(in the rows, 128 means zero)
Each named turn below is shown by a few rows before and after it. Which turns, in which order, take the first row of each later pair to the second? The first pair is answered.
k837 (before -> after):
[ 93  72 135 151 139 116 104 150 134 124 154 116 131 131 132 127 113 113
 152 165 119]  ->  [136 108 150 162 131 139 120 180 122 131 114 117 152 161 121 126 154 142
 169 137 113]
[123  92 116 133 127 115 110 120 123 129 152 110 120 110 136 129 122 123
 129 142 146]  ->  [138  99 132 148 124 123 123 150 121 133 139 114 139 126 134 138 140 136
 146 137 138]
[123  99 131 149  89  86 104  84 167  93 112 137  86  90 144 146 113  83
 122 164 155]  ->  [135  84 151 180  84  92 111 140 171  95 112 142 106 107 142 148 145  95
 155 168 141]
k281 (before -> after):
[ 88  67  89 174 186 128  95 199  92 158 204  89 198 161  91 109 133 123
 139 125 140]  ->  [158 163 100 146 176 167 119 171  66 162 127 101 206 206  65  93 169 140
 118  58 139]
[158 168  81 132  96 138 181  98 190 164 142 108  95 157 147  94 182 131
 114 106 133]  ->  [132 146  75 124  95 120 167  86 198 166 167 113  79 131 156 101 156 118
 103 122 136]
[102 158 109  99 139 110 100 114 135 147 130 119 108 133 126  95 115  98
 109 109 155]  ->  [ 87 127 116 123 151 109  88 145 143 147 154 115 122 128 132 107 123 104
 126 132 155]
k594 (before -> after):
[124 105 132 133 105 151 138 181 136 140 163 116 124 157 128 150 143 137
 148 147 127]  ->  [ 94  98 105 107 123 143 119 157 124 143 190 111 121 153 128 132 113 116
 121 132 140]
[213 187 169 155 100 156 168 187 158 124  82 147 175 151 123 157 193 142
 165 124 136]  ->  [140 163 107 130 191 138 108 190 105 151 144 108 218 199 127 112 172 105
 115  73 180]
[132 117 148 137 124 121 138 118 129 125 140 116 125 119 145 129 124 129
 133 154 117]  ->  [127 114 144 146 136 120 131 129 126 132 145 112 129 129 139 130 134 130
 139 152 118]
k575 (before -> after):
[156 198 114  63 116 129 143  46 110 120  64 156 100 112 107 115  93 106
  84  81 125]  ->  [ 61 111  71  83 186 106  83 104  86 144 159 121 141 132 131  90  77  83
  78  93 152]
[134 103 119 149  80 127 123 135 127 108 160 167 103 113 144 146 103 145
 147 159 152]  ->  [155 141 120 120  73 139 130 103 120 103 131 173  90 118 135 140 104 145
 131 132 155]
[161 136 128 139 131 150 131 156 113 136 103 124 166 158 123 141 145 137
 146 111 107]  ->  [150 137 116 132 141 146 122 151 104 136 107 122 166 165 121 133 142 132
 135 103 115]
[ 97 158  93  88 138 138 139  76 131 149 141 136 108 138 117 110 100 113
  96  84 110]  ->  [ 61 101  91 125 154 126 123 123 144 159 184 122 118 137 127 115  96 112
 124 122 114]
Now pairs of rows:
Between the rows of a pair lie 2 to 3 turns.
[175 121 149 161 112 150 150 194 127 133 111 132 172 167 119 135 172 149
 174 112 122]  ->  [201 173 153 115  81 157 174 117 131 117  73 145 128 141 108 138 147 132
 142  90 116] => k575 k281 k594
[ 94  52 175 167  90 115 171 130 197 108 163 123 125  40 157 152 113 133
 169 192 127]  ->  [110 159 111  59 135 133 146  23 119 122 110 118 135  97 128  92  92 102
  49  55 164] => k575 k575
[107  92 146 136 111 159 150 126 126 112 121 170 104  76 156 127 128 155
 132 146 127]  ->  [ 91 108 115 104 143 164 134  98  96 123 124 153 111 100 147 103 114 143
  85 107 147] => k575 k575
[ 80  89  86 173 178 141 132 164 103 117 153 136 167 138 151 137 118 154
 138 139 159]  ->  [153 174 115 145 118 163 177 106 117  88  65 168 131 131 137 155 135 167
 134 113 136] => k575 k575
[168 110 158 197  86 166 199 190 157 128  92 108 119 108 128 163 143 164
 178 164  84]  ->  [181 182 116 140 133 186 175 159  91 147  67  90 156 179 107 119 151 156
 108  52 110] => k575 k594
[139 117 160 144  83 128 141 132 153 100 114 150  95  80 152 161 116 122
 132 175  85]  ->  [142 128 154 131  79 132 144 113 149  96 106 156  90  79 146 157 108 117
 122 163  85] => k837 k837 k281
[ 82  67 129 151 123 128 116 120 165  99 172 107 112 101 142 139  89 137
 146 188 140]  ->  [131 105 160 161  92 147 152 117 178  95 124 122 103  98 137 159 113 159
 171 189 118] => k575 k281
[ 92  85 120 152 153 118 107 176 108 141 166 100 165 162 143 115 149 133
 140 134 146]  ->  [ 86  76 133 141 112 100 127 122 146 116 167 128  96  97 150 139 108 108
 137 182 132] => k594 k575
[124  86 139 117 193 168  90 218 104 160  76  72 194 116 111 107 149 113
 122 173 156]  ->  [193 146 167  99 149 189 130 171 119 140   7  95 166 102 100 124 162 126
 120 160 134] => k575 k575
[102 124 103  92 156 100 119 103 102 138 146 103 121 143 134  86 132  93
  80  99 125]  ->  [102  80 139 124 111  88 146 118 152 119 160 123  86  91 145 123 127  99
 127 172 102] => k594 k281
[138 133 151 184 104 127 166 151 170 118 125 180 100 108 111 155  92 141
 203 186 103]  ->  [ 59 110  83 149 187 109 104 145 110 147 192 143 138 140 116 105  58 108
 132 136 148] => k594 k594
[157 193 160 107  75 137 171  96 137 116  72 132 117 106 117 153 143 122
 152 130 127]  ->  [ 95 103 158 143  91 106 150 140 154 115 152 118 118  77 132 167 120 105
 180 192 124] => k281 k281
[180 187 152 115  80 135 168  92 147 101  65 143  91 103 100 141 138 139
 134 136 117]  ->  [116 145  91 117 182 130  98 151  79 142 140  98 169 180 108  89 146 124
  98  84 156] => k594 k594
